Each named move below is a turn or a mirror, shown by a few rows before and after it. Which moves, in which order, take the first row of each later pair to the second? The first pair is answered.
Mup (before => after):
[  5,  -8,   4, -11,  -4,  -5,  -3,  17,  -3,   1,   6,   6,   3,  -8,   9,
   8,  -8,   5,   6,   3,   8,   0,  -3,   5,   8,   9] => [ 15,   0,  10, -11,  -8, -11,   2,   6,   1,   1,   4,   2,   6,  -7,  13,
  -4,   6,   6,  -7,   9,   4,   4,   1,   1,  -3,   7]
[-3, -2,  5, -1, -3,  1, -6,  7,  1,  1,  5,  1,  3, -5,  1,  5, -8,  0,
  9,  3,  5, -2, -6, -1,  6,  1] => [ 6,  5,  9, -1, -6, -5, -2, -3,  4,  2,  4, -3,  5, -5,  4, -4,  5,  0,
 -2,  9,  1,  1, -2, -4, -4, -1]
[  7,   8,  -5,   2,  22,  -2,  -9,  -1,  -7,  19,  -9,  -1,   7, -15,   5,
   1,   0, -11,   8, -18,  12,  17,   0,  11,   1,   2] => [ 10,  12,  -3,   2,  21,  -4,  -7,  -5,  -5,  19, -10,  -3,   7, -14,   7,
  -3,   6, -11,   3, -15,  10,  18,   2,  10,  -4,   1]
vizu (before => after):
[  9,  -2,  13,   9,  -8,   0,  -6,  36,  -7, -11,  -2,  11,   1, -14,  12,
   5,  -9,  -2,  16,   7,   6, -11,   1,   4,   8,   1] => [ -7,  -2, -22,   8,  11,  20,  10,  -9,  -1, -10,   1,   5, -15,  10,  -8,
  12, -19, -11,  17,  -3,  -3,  -2,   0,  -4,   0,  15]
[ 1,  0, -2,  4,  3,  1,  3, -1, -2, -4,  2,  3, -4,  4, -3,  2,  3, -1,
 -1,  0,  1,  1,  7, -4, -1,  5] => [ 3,  0,  3,  5,  0, -2,  2,  5, -2, -4,  2,  3, -1,  0,  0,  1,  5,  0,
 -1,  2,  2,  0,  7, -2,  0,  3]
[-5,  2, -1,  3,  2, -1,  5, -2,  5, -1,  0,  6,  2,  1, -2, -6,  0, -1,
  0,  7, -2, -4, -3,  0,  4,  2] => [-4,  2,  1,  4,  1, -3,  4,  1,  5, -1,  0,  7,  3,  0, -1, -6,  0,  0,
 -1,  8, -1, -5, -3,  1,  5,  1]
Velu (before => after):
[ 10,  14,   2,   0,  -2,   3,  12, -14,  12,  -7,   8,  -2,  -2,   7,  -1,
 -15,  25,  -2, -12,  19,  -7,   9,  -1,  -1, -13,  -1] => [ 12,  14,  13,   2,  -4,  -3,  10,   9,   9, -15,   9,   5,   0,  -1,   6,
 -12,  26,   2,  -9,  21,  -2,   4,  -3,   2,  -7,  -2]
[-11,  -2,  -9,  -1,   8,   7,  -6,  -4,  -3,  -2,  -3, -10,   1,  -1,   7,
   0, -11,  -1,   8,  -6,   5,   3,  -5,   4,  -1,   4] => [-10,  -2,  -4,  -1,   6,   4,  -8,   6,  -4,  -5,  -3,  -7,   3,  -4,  10,
   1, -11,   0,  10,  -5,   7,   1,  -5,   6,   1,   4]
[ -2,   0,  -7,   0,  -3,   2,  -2, -13,   4,   4,  -2,  -3,   1,   3,  -3,
   1,  -3,  -2,   1,  -5,  -4,   1,  -1,  -2,  -3,  -2] => [ -1,   3,  -2,   3,   4,   0,   3,   7,   1, -11,  -1,   6,  -3,   1,   3,
   7,  -3,   1,   2,  -2,   1,  -2,  -2,  -1,   0,   3]
babon (before => after):
[ -8,   4, -14,  -3,  -6,   5,  -1, -16,   4,   5, -13,  -7,   2,   2,   7,
 -10,   8,   7, -16,  -3,   0,   9,   7, -11,  -7,   2] => [ -6,   5, -13,  -3,  -5,   3,   0, -14,   4,   3, -14,  -7,   2,   1,   8,
 -11,  10,   7, -17,  -2,   0,   9,   8, -12,  -8,   2]
[  5,  11,   3,  -1,  -2,  -9,   1,  -1,   6,  -5,  -2,  -4,   1,   1,   5,
 -11,  12,   2, -13,   7,  -1,   3,   2,  -7,  -4,   0] => [  4,   6,   5,  -3,  -9,  -9,  -9,  -1,   6,   6,  -3,  -8,   5,  -4,   4,
 -12,   7,   2,  -9,   5,  -1,   2,   3,  -4,   0,  -6]
[ -2,   4,  -4,   5,   2,  -6,  -7,   7,  -6,  -7,  -2,   3,   7,  -3,  -3,
   5,   7,   0,   5,   2,  -7, -10,   0,   0,   5,   5] => [ -2,   3,  -4,   4,   0,  -6,  -9,   7,  -6,  -5,  -2,   2,   8,  -4,  -3,
   5,   5,   0,   6,   2,  -7, -10,   0,   0,   6,   4]
[ 5, -6, -9,  7,  6,  5,  1, 12, -2, -8, -9,  2,  6, -4, -6, -5,  8, -2,
  6,  4, -6,  8,  7, -2,  5, -2] => [ 6, -7, -8,  7,  5,  4,  0, 12, -1, -6, -9,  2,  7, -5, -5, -5,  8, -2,
  7,  4, -6,  9,  7, -2,  5, -3]
kolak (before => after):
[ -9, -13,  -2,  -3,  -6,   8, -13,   6,  -4,  10,   2,  -5,   3,  -5,  -4,
   7, -17,   0,  18,  -8,   3,  -5,  -1,   5,  15,  -4] => [  6,   4,  15,   2,   3,  -5,   7,  24,  -6, -20,   1,   6,  -1,  -6,  13,
   3,   6,   4,  -1,   5,   7,  -4,   1,   1,   3,   4]
[ -1,  -8,   6,   0, -12,  -4,  -9,   7,  -1,  11,   0,   0,   4,  -7,   0,
   3,  -7,  -1,  12,   0,   0,  -3,   1,   6,  11, -10] => [  8,   8,  11,   5,  -1,  -9,  12,   7,   0, -13,  -1,   6,  -4,  -1,   8,
   0,  11,   1,  -5,   8,  -1,   0,   3,   0,  -3,   1]
[ -2,  -4,   6,   7, -14, -11,  -7,   5,   0,   1,   4,   8,   3,  -3, -13,
   5,  -1,   1,   6,  -1,   4,  -1,   0,   6,  -4,  -3] => [  1,   3,   5,   8,  -7, -12,   5,   1,   0, -10,   3,  10,  -2,   2, -11,
   3,   7,   1,  -2,   3,   3,   2,   1,   2, -12,   4]

Between the rows of a pair lie two moves.
[  0,  -3,   0,  -1,  -8,   4,   2, -12,   0,  10,   3,  -6,   3,   1,   4,
  -5,   0,  -3,   3,  -1,  -6,   0,   1,  -2,  -4,  -7] => [-7, -4, -4,  2,  3,  8,  9,  1, -4, -6,  5,  3, -5,  4,  4,  6, -6, -1,
  8, -3, -1, -1, -2, -2,  1,  2]	Mup, Velu
[ -2,  -7, -18,   0,   0,   2,   0,  -9,   2,   1, -14,  -6,  -1,   5, -11,
  -7,  -4,   7,   8, -10,   0,  12,   7,  -1,  -3,  -8] => [ -5,  -7, -19,   0,   1,   4,   0,  -4,   1,  -1, -14,  -4,  -2,   4, -11,
  -3,  -8,   7,  11, -12,   1,  10,   6,   0,   0,  -7]	kolak, vizu
[ -9,   4,  -2,   4,   6,  -8,  -1,  18,  -4, -16,   0,   9,  -4,  -9,  13,
   1,   2,  -7,  -1,  -1,   4,   7,  -1,  -3,   2,  -1] => [  0,   7,   3,   1,  -5, -13,  -6,   3,   1,  -3,  -2,   1,   3, -10,  13,
 -12,  12,  -7, -10,   3,  -1,  10,   2,  -5,  -6,  -9]	Velu, kolak
[  4,   1,   4,  -2, -14,  -5,  -7, -11,   5,  15,  -5,  -8,  10,  -3,  -2,
  -8,   4,   1,  -6,   3,  -5,   2,   0,   0,  -3, -11] => [-12,  -2, -14,   2,   5,  10,   4,  -7,   1,  -3,  -1,   1,  -6,   7, -10,
  10, -13,  -1,   6,  -6,  -1,   3,  -5,  -2,   4,   5]	Mup, Velu
[  3,  -6,  -3,  -2,  -1,   0,  -2, -12,   0,   4,  -2,  -4,   0,   4,  -3,
  -5,   4,   3,  -4,  -1,  -6,  -2,   0,  -9, -10,  -2] => [-3, -7, -8,  0,  7,  4,  2, -4, -3, -6,  0,  3, -6,  6, -4,  4, -3,  2,
  1, -3, -3, -3, -3, -9, -5,  5]	Mup, babon
[  3,  -6,  -9,  -8,   3,  -8,  -6,  19,  -3,   4,   5,  -6,   6,   7,   8,
  -5,  -9,   2, -11,  -3,  -1,  -1,   5,  22,   5,  12] => [  0,  -6, -18,  -9,   6,  -3,  -3,   5,  -2,   6,   5, -10,   3,  13,   3,
  -5, -11,  -1, -10,  -5,  -4,   1,   5,  20,   2,  15]	kolak, kolak
[-3,  0, -1,  1,  4,  2,  3,  6, -4, -5,  1,  4,  0,  3,  1,  4,  1,  3,
  3, -1,  2, -2, -3,  0,  1,  3] => [-3, -2, -6, -1,  1,  4,  0, -7, -2,  4,  1, -2,  1,  5, -3,  0,  0,  1,
  3, -2, -2,  0, -2, -1, -2,  0]	Mup, kolak
[-15,  -4, -12,  -6,  -5,   6,  -5, -15,   5,   7,   8,   2,   3,  -5, -13,
   4,  -3,   0,   7, -12,  -1,  -5,  -6,   3,   3,  -3] => [-11,  -5,  -1,  -5, -10,   0, -11,   3,   2,   6,   8,   6,   8, -14,  -6,
   4,  -2,   3,   8, -10,   3,  -9,  -6,   6,   9,  -8]	Velu, Velu
[ -6,  -7, -12,   9,   6,  -2,   1,  -4,  -1,  -4,   6,  -3,  -4,   7,  -1,
   1,   0,   0,  -1,  -3, -10,  -1, -12,   6,  -5,   7] => [ -3, -10,  -8,   7,  -2,  -4,  -7,  -6,   0,   8,   4,  -7,   3,   2,  -1,
  -3,   0,   1,  -1,  -3, -11,  -2, -11,   8,  -3,   0]	Velu, Velu
[ -7,  -5,  -7,  -3,   0,   1,  -3,  -1,  -2,   6,   5,  -3,  -1,   1,  -2,
   3, -11,   4,   2,  -2,   1,   6,   2,   0,   5,  -3] => [ 2,  2,  5, -1, -2, -8,  1, 10, -3, -3,  5,  0,  1, -3,  8, -1,  1,  6,
 -7,  5,  3,  5,  3,  1,  1, -3]	kolak, Mup
